One turn moves each row of this set onto another row. After a few examples, where does it send each row asked below?
K605: [-0.01  0.48 -0.23  0.54  0.51  0.01 -1.89 -1.24 -1.73  1.62  1.21 -0.15
  0.89 -0.63 -1.30 -0.65 -0.96  1.06  1.22  1.30 -0.55]
K712: [ 1.50 -0.26  0.22 -0.55 -0.24 -1.15 -0.83 -0.11 -1.92  1.82  1.51  1.37
  0.42 -3.91  2.47 -1.55  1.19  1.12 -0.29  2.07  0.57]
K361: [ 1.78 -2.05 -1.25 -1.18 -0.75 -2.65 -0.23 -0.96 -0.87  1.94  0.70 -0.49
  0.68 -3.58  0.04  0.08  0.46 -0.11 -3.12 -1.43 -0.04]
K63: [ 0.16 -0.50  0.31 -1.22  1.26 -0.55  1.26 -0.18 -0.68 -2.01 -1.72  0.99
  0.89 -2.32  1.37 -0.11  0.47  2.15 -2.26  0.63 -2.18]
K36: [-0.89 -1.94 -1.44 -0.24 -1.66 -0.95 -3.21  1.78 -0.47 -0.18  0.41  0.54
  1.83 -0.48  0.40  1.21 -1.29 -0.07 -1.48  0.69 -0.20]
K305: [ 1.01  0.84  0.60 -0.49 -0.22 -1.23 -0.64 -0.46 -2.17  0.67  1.01  1.53
  0.28 -2.77  1.88 -1.51  0.22  1.54  1.66  2.36  0.06]
K335: [-0.06  1.79  0.07  0.27  0.52  0.39  0.39 -1.04  0.75 -0.91 -0.20 -0.27
  2.02 -4.13 -0.02 -0.31  1.67  0.18 -1.22 -1.21 -0.07]
K975: [ 2.31  1.74 -1.28 -0.34 -0.26 -0.39 -2.80 -0.99 -0.65  0.02  1.70  0.19
 -0.69 -2.68  2.31 -0.71 -0.10  2.04 -1.92 -0.67  0.11]
K663: [ 0.35 -1.64 -0.20 -2.21  1.03 -1.86  0.54  0.20 -1.22 -1.30 -0.85  0.48
 -0.13 -1.45  0.92 -0.09  0.09  2.48 -1.71  1.71 -2.23]
K816: [ 0.71 -1.47  0.11 -0.07 -1.26 -1.93  0.29  0.67 -0.39  0.45 -1.27  0.26
  3.72 -2.76  0.72  0.40 -0.54 -2.50 -1.62  1.03 -1.20]
K899: [ 0.17  2.00  0.45  0.25  0.23 -0.07 -0.12 -0.93  0.57 -0.87 -0.63 -0.03
  2.43 -3.61 -0.42  0.18  1.61 -0.20 -0.46 -1.59  0.31]
K9: [ 1.62  0.42 -0.13 -0.58 -0.53 -0.61  0.76  0.90 -1.34 -0.49 -1.93  0.91
  1.75 -2.30 -0.22  1.89  1.01  1.31 -1.01  0.57  2.57]
K751: [-2.60 -1.70 -0.78 -1.12  0.01 -2.01 -0.67 -1.17 -1.66  1.00 -0.11 -0.15
  0.92 -1.40 -0.35  1.34 -0.57  1.14 -0.67  2.13 -1.03]
K477: [ 2.31 -0.63  3.45 -0.13 -0.18 -1.24 -1.10 -0.35 -0.82 -0.54 -0.20  0.07
  0.84 -2.43  0.49  0.50 -2.73  1.47 -0.65 -0.09  0.58]
K775: [ 1.81 -0.74  3.08  0.54  0.48 -1.59 -0.54  0.37 -1.09 -0.54 -1.52 -0.42
  1.33 -1.75  1.65 -0.71 -2.54  0.55 -1.23 -0.12 -0.58]
K247: [-0.48  0.18 -1.48 -1.13 -0.56  1.05 -1.40 -0.32 -1.06  0.10 -1.39  0.13
  1.18 -1.68 -0.88  2.78 -0.71 -0.27  0.84  0.89  0.95]
K242: [ 1.42  1.72 -0.06  0.08 -0.57 -0.10 -1.29 -1.03 -0.06 -2.10 -1.73  0.41
  3.04 -1.76  2.19 -0.30 -1.83  0.27  0.20  0.79 -1.79]
K961: [ 0.33 -0.73 -1.44 -0.23  0.32 -0.09 -0.31 -0.48  0.79  1.85  0.97 -0.31
 -0.12 -2.87 -1.38  2.52 -1.14  0.83 -0.48  0.53 -1.92]
K348: [-0.98 -0.51 -1.48 -0.69 -2.14 -0.19 -0.64 -0.13 -0.57  0.22 -0.57  1.17
  3.31 -1.66 -1.47 -1.26 -1.80 -0.16 -0.22  0.50 -0.90]
K68: [ 1.99  1.25 -0.17 -0.54 -0.35  0.06 -0.15  0.04 -1.25 -0.36 -1.14  0.82
  1.75 -2.14  1.31  0.78  1.93  2.62 -1.66  0.09  2.24]
K509: [ 0.66 -0.08  0.02 -0.40 -1.33 -1.25 -1.76 -1.46 -1.32  1.21 -0.04  0.03
  0.44 -0.42 -0.39  2.43 -3.16  2.04 -0.92 -0.03  0.56]
K637: [ 0.04  0.67  0.93 -1.79 -0.79 -3.30 -2.14 -0.01  0.16 -0.35 -1.16  0.28
  0.85 -2.58  2.42  0.65 -2.28 -1.05 -1.17  0.09  1.02]
K603: [-0.31 -0.51 -1.67 -0.04  0.53 -1.70 -0.61 -0.23 -3.10 -1.56 -1.89  0.20
  0.93 -1.08  1.24 -1.22  0.22 -0.99 -1.01 -0.32 -1.92]
K752: [-0.17  0.56  0.71 -2.01 -1.12 -2.34 -1.35  0.51  0.19 -0.57 -1.48  0.01
  0.78 -2.77  2.75  0.55 -2.22 -1.65 -1.36 -0.08  0.62]
K976: [-0.27  0.17 -1.03  0.53  0.30 -1.08 -0.58 -0.13 -2.99 -1.66 -1.89 -0.46
  1.23 -0.91  1.51 -1.84 -0.08 -0.63 -1.23 -0.52 -1.51]
K184: [ 3.30 -1.81 -0.06 -1.45 -0.61 -0.58  0.19  1.20 -0.48  1.62 -0.79 -0.75
  0.27 -3.53  2.33  0.50 -0.55 -0.98 -0.10 -0.34 -0.66]
K40: [ 1.96  1.74 -1.12 -0.04  0.10 -0.86 -3.26 -1.01 -0.91 -0.25  1.81  0.52
 -0.62 -2.82  1.81 -0.87  0.06  2.06 -1.32 -0.20 -0.99]
K629: [ 2.19 -0.20 -0.14 -1.05 -0.56 -0.34 -1.45 -1.88  1.42  0.14  1.84  1.70
  2.24 -3.54  1.61  1.60  0.35  0.83 -2.18  0.37  1.23]
K633: [ 1.75 -0.74 -1.54  1.61  1.07 -0.37 -0.37 -2.10 -0.74 -0.71  0.40 -0.43
  2.99 -2.00  0.86 -0.44  1.57  2.02 -1.85  0.23 -1.63]
K540: [ 2.94 -2.13 -0.77 -0.31 -0.01 -0.31  0.62  0.99 -0.87  1.08 -0.15 -1.33
 -0.02 -3.55  0.95  1.35  0.77  0.27  0.46 -0.23 -1.35]
K773: [ 0.43 -1.72 -2.64  2.16 -0.24 -0.12 -1.36 -1.97 -0.37  0.28  1.43  1.07
  1.64 -2.46  0.37  0.62 -1.85  1.80 -0.66 -0.70  0.21]
K211: [ 2.36 -1.42 -1.06 -1.52 -1.43 -2.33 -2.42 -0.08 -1.43  1.14  1.23  0.81
  1.56 -0.26  2.94 -0.39 -0.45 -0.15 -1.89  1.27 -0.58]
K632: [ 1.11 -2.06 -0.76 -0.97 -0.72 -2.84 -0.14 -0.60 -1.14  2.07  1.12 -0.50
  0.57 -3.26  0.96 -0.63  0.23 -0.45 -3.46 -0.90  0.31]
K646: [-0.88 -2.32 -0.72 -1.62 -1.24 -1.09 -1.49 -1.56  1.49  0.82  2.06  0.54
  1.86 -0.98  1.11  1.02 -0.94  1.22 -0.40 -0.83  0.16]
K827: [-0.27  0.88 -2.89  0.86 -0.42 -0.54 -1.42 -0.08  1.65  0.14 -0.30 -0.85
  2.56 -1.89  0.38  0.05 -1.24  1.81  0.91  0.60 -0.94]

K961 turns into K751
K899 turns into K361
Now these:
K184 turns into K63
K827 turns into K646
K9 turns into K540
K752 turns into K335
K242 turns into K629

